[[ -1.0 -32.3   6.8  39.1]
 [ 27.2  43.5  56.9 -42.1]
 [  0.1  10.7  -8.3  37.1]
 [-27.0 -36.6   4.1  31.0]
 [ 58.7  56.2  42.8 -23.4]]
|
[ 39.1  56.9  10.7 -27.0]

[[  4.1  30.1 -12.5  -1.8 -58.8]
 [  3.6   1.4  -7.6  24.6 -15.9]
 [  3.8  -4.8  -9.1  35.2 -14.4]]
|
[-58.8  24.6  -9.1]

[[ 48.2 -32.2]
 [ 52.3  -0.1]]
|
[-32.2  52.3]

[[-18.8   8.9   6.6  -5.2  -2.0]
 [-16.0  32.7   5.8  12.0   8.3]
 [-14.3 -12.5   2.1  59.6  -5.1]
 [ -2.8 -26.8  -0.5  -2.5 -16.9]
 [  9.2  27.3   2.9  13.1  26.1]]
|
[ -2.0  12.0   2.1 -26.8   9.2]

[[ -1.0 -19.8  46.9  32.7]
 [  9.7 -11.6 -50.9 -29.7]]
|
[ 32.7 -50.9]

[[-51.9 -35.1  28.2]
 [-42.6   7.6  47.2]
 [-32.6  35.5  44.8]
 [ 22.8 -28.5 -40.5]]
|
[ 28.2   7.6 -32.6]

[[14.8 10.8 -5.5 59.0 43.9]
 [14.8  0.0 -5.5 59.0 -9.3]]
|
[43.9 59.0]

[[ 31.5 -47.3   7.0  31.5 -13.8]
 [  7.8  -3.8   0.2  -5.7   7.6]
 [ -9.9   8.0  -7.9  -4.7   1.3]]
|
[-13.8  -5.7  -7.9]
